data =
4	4	4	2	5	4	3	3	4	3	4
3	4	4	3	3	4	4	3	4	4	4
5	3	4	4	5	3	3	5	2	3	3
5	3	4	5	4	3	3	5	2	4	3
3	3	4	5	3	3	5	4	4	4	4
3	3	4	4	4	4	3	4	4	4	4
3	4	3	4	2	5	6	3	5	7	5
4	5	3	1	5	6	2	3	5	1	4
4	3	4	5	5	3	3	4	4	3	4
4	3	4	6	4	3	4	5	2	3	4
3	3	4	3	3	4	3	2	5	4	4
3	4	3	2	3	5	3	3	5	3	4
3	4	4	8	3	3	5	2	4	8	3
3	4	2	3	3	4	4	3	5	5	4
Indices start at 1.
(1, 1): 4
(8, 10): 1
(6, 1): 3
(6, 9): 4
(10, 7): 4
(4, 11): 3
(3, 1): 5
(7, 5): 2
(6, 4): 4
(7, 9): 5
(14, 1): 3
(12, 6): 5
(6, 7): 3
(10, 1): 4
(12, 7): 3
(5, 5): 3
(10, 11): 4
(2, 4): 3
(5, 4): 5
(4, 8): 5
(7, 6): 5
(14, 8): 3
(10, 4): 6
(13, 5): 3
(12, 10): 3
(7, 11): 5
(2, 7): 4
(5, 9): 4
(11, 7): 3
(10, 3): 4
(9, 2): 3
(13, 2): 4
(12, 4): 2
(2, 1): 3

arr =
[[ 37  40  -6  16 -80  15 -11  55  -2 -33  33 -84  51]
 [ 34  32   0   1 -74  30 -10  64 -47  15 -17 -51  89]
 [ 46  82  21 -23  11  28 -23 -80 -38  20  24  -1  26]
 [ 44  63 -22  31 -13 -74   3  15   4  69 -18 -47  34]
 [ 48  73  -3  -8  38 -17 -74 -27  29   4   8  68  32]
 [ 45  83  39 -17 -16  27  24 -39 -75 -51  12  31  11]
 [ 45  82  17 -22  18  26 -36 -79 -22  29  15   1  45]
 [ 45  64 -21  31  -9 -76  -1  17   1  67  -8 -52  29]
 [ 51  72  -7  -2  37 -34 -73  -8  26  -5  25  70  -6]
 [ 47  83  33 -21  -7  29   9 -62 -71 -22  30  18  -1]
 [ 48  47 -20  37 -64 -27  20   2  66 -19 -41  38 -69]
 [ 46   2  36 -73  14 -18  54 -47  19 -57  78 -23  39]
 [ 43  56 -23  37 -36 -56  20   2  32  55 -62   0  19]]
Indices start at 1.
(1, 1) = 37
(1, 4) = 16
(10, 6) = 29
(7, 10) = 29
(6, 1) = 45
(9, 11) = 25
(10, 4) = -21
(12, 10) = -57
(13, 12) = 0
(6, 4) = -17
(2, 3) = 0
(13, 13) = 19
(13, 3) = -23
(9, 13) = -6
(10, 12) = 18
(12, 5) = 14
(10, 2) = 83
(9, 1) = 51
(4, 6) = -74
(5, 12) = 68
(13, 9) = 32
(2, 11) = -17
(8, 2) = 64
(8, 4) = 31
(8, 9) = 1
(5, 1) = 48
(1, 10) = -33
(11, 2) = 47
(11, 8) = 2
(13, 1) = 43
(7, 4) = -22
(2, 8) = 64
(2, 6) = 30
(9, 9) = 26
(2, 13) = 89
(9, 5) = 37

W =
[[-55 -15  22 -21 -22  31]
 [ -8 -57   1 -49 -57   0]
 [ -7 -54   1 -51 -53  -3]
 [ 33 -70  -5  13 -72  60]
 [ 49 -56 -17 -18 -52   0]
 [-58  -9  19 -48 -14  -5]]
Rows and columns are counted from 1.
(1, 1)	-55
(4, 5)	-72
(4, 2)	-70
(1, 5)	-22
(4, 4)	13
(1, 6)	31
(4, 3)	-5
(3, 1)	-7
(4, 1)	33
(3, 5)	-53
(2, 5)	-57
(6, 1)	-58
(5, 1)	49
(2, 3)	1
(5, 2)	-56
(1, 3)	22
(6, 2)	-9

a =
[[-37   3   0  -7   5  23   7]
 [ -6   3  -8   8   2  -2   2]
 [-55  -5   7 -44 -22  49  -4]
 [-50 -53 -10  17   4   9  49]
 [ 22  14  22  -9  28 -69 -16]]
Rows and columns are counted from 1.
(1, 1)	-37
(4, 1)	-50
(2, 7)	2
(1, 5)	5
(2, 2)	3
(4, 7)	49
(4, 4)	17
(4, 6)	9
(1, 3)	0
(5, 1)	22
(4, 5)	4
(3, 2)	-5
(1, 2)	3
(4, 2)	-53
(2, 4)	8

B =
[[-0.004  0.115 -0.047 -0.046 -0.137 -0.099  0.071 -0.065  0.117 -0.094
  -0.093 -0.144 -0.145 -0.029 -0.121]
 [ 0.029 -0.010 -0.097 -0.058 -0.177  0.005 -0.132 -0.126  0.204  0.007
  -0.076  0.009 -0.049 -0.150 -0.091]
 [-0.121  0.071 -0.025  0.057 -0.188 -0.162  0.140  0.120 -0.035 -0.078
  -0.025 -0.027 -0.048 -0.089 -0.058]
 [ 0.093 -0.003  0.043 -0.095 -0.096 -0.123 -0.184 -0.070  0.048 -0.108
  -0.059 -0.099 -0.060 -0.127  0.124]
 [ 0.115 -0.140 -0.155  0.015 -0.072 -0.211 -0.044  0.005 -0.085  0.035
  -0.093  0.091 -0.122  0.152 -0.125]
 [-0.106 -0.065 -0.030  0.138  0.045 -0.094  0.035  0.044 -0.123 -0.043
  -0.071 -0.078  0.055 -0.026 -0.177]
 [ 0.063  0.015  0.044 -0.112  0.093 -0.154 -0.144 -0.055 -0.132 -0.124
  -0.091  0.049 -0.004 -0.132 -0.082]
 [-0.088 -0.245 -0.026  0.014  0.032  0.102 -0.154 -0.068 -0.018  0.144
  -0.036 -0.182  0.011  0.072  0.005]
 [-0.037 -0.063 -0.047  0.018 -0.168 -0.078 -0.098  0.046  0.031 -0.003
  -0.098  0.037 -0.023 -0.112 -0.164]
 [-0.042 -0.049 -0.030  0.071  0.140 -0.030 -0.011 -0.131  0.065  0.021
  -0.067 -0.192 -0.045  0.064 -0.150]
 [-0.072 -0.052 -0.283 -0.061 -0.101 -0.071 -0.104  0.100 -0.144 -0.067
  -0.047 -0.079  0.166 -0.066 -0.147]
 [ 0.012 -0.026 -0.169  0.037  0.100 -0.014  0.012 -0.143  0.165 -0.078
   0.084 -0.155 -0.081  0.067 -0.014]
 [-0.063  0.011  0.075 -0.027  0.059  0.064  0.125 -0.191  0.024 -0.007
  -0.057 -0.080 -0.130  0.001 -0.070]]
Rows and columns are counted from 1.
row 1 col 1 = -0.004
row 4 col 12 = -0.099
row 6 col 11 = -0.071
row 9 col 1 = -0.037
row 10 col 11 = -0.067
row 3 col 1 = -0.121
row 11 col 1 = -0.072
row 3 col 8 = 0.120
row 5 col 15 = -0.125
row 4 col 10 = -0.108
row 6 col 4 = 0.138
row 6 col 8 = 0.044
row 1 col 11 = -0.093
row 8 col 3 = -0.026
row 6 col 2 = -0.065
row 9 col 7 = -0.098
row 2 col 8 = -0.126
row 2 col 6 = 0.005
row 12 col 15 = -0.014
row 11 col 10 = -0.067
row 2 col 10 = 0.007
row 1 col 10 = -0.094
row 6 col 7 = 0.035
row 1 col 14 = -0.029
row 9 col 15 = -0.164
row 9 col 12 = 0.037
row 11 col 4 = -0.061
row 6 col 15 = -0.177
row 12 col 11 = 0.084
row 9 col 6 = -0.078
row 12 col 4 = 0.037
row 4 col 15 = 0.124
row 3 col 2 = 0.071
row 8 col 11 = -0.036
row 1 col 7 = 0.071
row 5 col 11 = -0.093
row 9 col 4 = 0.018
row 8 col 13 = 0.011
row 5 col 8 = 0.005

M =
[[108 139 193 192 165 100]
 [132 134 127 127 120 135]
 [116 140 115 117  70 129]
 [ 97 141 208 208 165  90]
 [132 134 126 126 120 135]
 [133 134 131 132 131 134]
 [100 145 115 118  34 120]
 [132 134 126 126 118 135]
 [107 143 115 117  50 124]
 [124 137 118 119  92 133]
 [116 140 116 117  71 129]]
Rows and columns are counted from 1.
(1, 1) -> 108
(8, 6) -> 135
(2, 1) -> 132
(5, 1) -> 132
(4, 3) -> 208
(10, 5) -> 92
(1, 5) -> 165
(11, 1) -> 116
(1, 3) -> 193
(6, 3) -> 131
(10, 1) -> 124
(11, 3) -> 116
(2, 6) -> 135
(1, 2) -> 139
(9, 6) -> 124
(2, 5) -> 120
(7, 6) -> 120
(7, 2) -> 145
(10, 6) -> 133
(9, 3) -> 115
(4, 2) -> 141

X =
[[  4   6   4   2   1 -18  -1   2  28  17 -22  22   1   3]
 [  0  -7  20   0   5 -26   5  -2 -18 -60 -72  18  -2   1]
 [  1  -3  14   2   8 -15  -1   5 -19 -79 -73   7   2   0]
 [  2   6  10   3   0 -22  -2   2  30  13 -14   7  -1   0]
 [  0   4  15   1  -3 -16  -2  -2  26  18 -15   7  -2  -3]
 [  7   6  -9   0  -7   1   2  -1  22  25  -9  62 -17  -1]
 [ -1   0  -4   1   0 -12   1   1  17 -36  -8 -31  -2 -11]
 [  1   2  -7   0   1 -10   2   1  24  13 -20  49 -14  -5]
 [  6   5  14   4  -3 -14  -2  -1  29  18 -12   4  -2   1]
 [  1   6  14  -2  -4 -14  -3  -1  29  14 -14  -1  -4   0]]
Rows and columns are counted from 1.
row 1 col 1	4
row 10 col 9	29
row 10 col 1	1
row 6 col 10	25
row 7 col 9	17
row 9 col 2	5
row 7 col 10	-36
row 7 col 1	-1
row 2 col 4	0
row 1 col 4	2
row 7 col 8	1
row 6 col 13	-17
row 10 col 4	-2
row 5 col 12	7
row 5 col 7	-2
row 8 col 8	1
row 10 col 2	6
row 10 col 6	-14
row 9 col 5	-3
row 7 col 4	1
row 3 col 8	5
row 1 col 14	3
row 7 col 13	-2
row 3 col 7	-1
row 3 col 12	7
row 7 col 14	-11
row 6 col 3	-9
row 9 col 1	6
row 9 col 7	-2
row 2 col 13	-2
row 8 col 13	-14
row 2 col 14	1
row 3 col 11	-73
row 6 col 4	0
